In the rows, 128 means zero.
The rows below fall into families. The same turns and mirrors carry the whole set onto itself and the rows of a family onto each other. For each named row, which other rows are in its family? Write them in the order they are listed.
These 30 rows form 5 families of 6 rows each.
vem: [145 130 158 148 124 116 112 142 132 124 129 108 159 189 109 103 125 137
 143 103 137 116  90 107 133 110 113 105]
Rako: [110 128 136 106 115 127 159 111 152 146 142 134 145 132 140 163 147 145
 163 149 144 146 123 111 110 110 113 115]
Gegu: [143 157 146 150 108 140 160 160 154 143 142  92 135 120  93 164 130 145
 140  93 128 118 125 108 121 103 132 117]
ril: [135 103 112 104 129 163 105  87 129 111 111 121 123 146 135 115 128 152
 139 119 142 115  97 123 126 125 141 134]
mopug: [134 121 107 113 121 163 123  93 140 103 107 121 129 152 133 122 124 131
 117 128 137 110  99 143 133 119 122 142]
Peno: [113 174 105 132 115 126 145 102 147 151 140 132 115 139 110 162 124 140
 152 114 111 106 125 121 110 123 155 153]
vatov: [107 171 112 137 111 110 148 104 152 139 129 121 109 148 119 165 108 145
 159 113 113 101 120 106 117 111 140 150]
Vagam: [161 127 126 150 123 165 105 114 158 137 142 132 158 157 116 106  99 145
 129  70 123 144 116 117 102 131 150 130]
zeki: [137 119 157 133 114 120  98 122 153 119 141 134 161 181 118 105 147 122
 143 126 145 124  76 105 132 120 120 103]
gebe: [153 134 128 139 121 157 101 100 160 155 158 126 145 145 115 112 105 159
 134  71 119 125 119 110 105 128 166 134]
Pupe: [117 161 125 151 113 123 141 103 136 153 132 133 121 137 118 162 120 138
 155 117 107 112 127 113  94 122 158 166]
rame: [145 121 170 133 117 122  98 129 133 131 140 118 166 157 114 106 150 116
 141 105 140 120  83  95 128 119 125 101]
nalu: [112 141 136 110 113 111 162 109 139 137 131 132 142 133 136 160 141 122
 167 140 154 143 129 126 116 114 102 109]
Mizo: [139 129 148 140 119 115 111 128 140 132 137 130 170 181 111  96 137 109
 142 126 141 112  92 105 121 108 124  93]
zosu: [155 137 119 145 136 163 101 121 156 148 151 126 152 156 107  98  99 157
 129  80 107 127 112 112 108 123 147 124]
Zukag: [156 143 140 152 104 147 145 158 154 142 147  98 154 111  99 150 136 117
 138 114 126 106 125 114 112  95 142 107]
fugu: [129 107 115 109 120 154 115  98 133 101  96 135 122 146 137 130 135 140
 136 126 133 124  97 136 124 121 125 140]
sog: [114 127 149  98 120 123 147 111 135 150 134 128 150 142 145 151 157 128
 163 136 157 143 120 108 107 121 113 107]
Guk: [109 168 119 138 113 124 145  87 142 155 137 134 129 149 114 145 116 134
 140 121 105  97 117 117 103 115 143 168]
gav: [112 142 134 100 113 113 162 115 141 133 119 130 144 157 140 154 130 148
 161 123 154 149 123 123 123 105 101 109]
delu: [139 117 109 111 125 146 119 107 145  97 103 107 125 167 146 122 109 155
 143 120 146 120  99 131 139 116 115 122]
gonob: [157 139 113 143 132 170 120 105 161 150 156 127 168 153 116 104  93 149
 122  83 125 132 122 115 104 121 138 137]
tobup: [148 146 160 138 101 143 142 149 153 152 154  95 150 113 114 163 153 117
 142  98 133 117 128 113 111 122 147 115]
zaku: [134 116  96 109 123 144 116  97 128 105 104 125 130 155 143 119 123 150
 145 133 139 121  99 145 136 123 122 131]
Vanod: [147 154 153 159 113 143 144 157 162 146 158 100 144 116  95 152 136 120
 140  97 120 114 130 111 112 114 133 110]
Gopop: [151 143 122 152 135 154 117 121 163 145 154 114 146 161 109 114  83 164
 139  73 122 127 120  97 106 118 133 126]
rele: [114 153 116 126 113 128 131  87 135 152 134 122 112 145 127 161 129 137
 156 121 120 100 121 119 106 131 168 161]
fiz: [145 119 155 141 129 120 100 128 133 119 137 121 161 169 119  94 133 120
 146 119 138 120  91 112 127 114 104  95]
Lipas: [159 142 147 164 102 148 137 158 161 141 165  92 159 123 104 157 138 128
 143 112 127 111 119 109 117 118 153 120]
goti: [114 136 130 101 113 127 160 117 152 150 131 139 156 137 135 150 142 127
 155 139 148 140 129 121 105  98 112  94]

Same family as gonob: mopug, Mizo, Zukag, Guk, goti
Same family as delu: vem, Gegu, vatov, gav, Gopop
Same family as fugu: Rako, Vagam, zeki, Pupe, Lipas

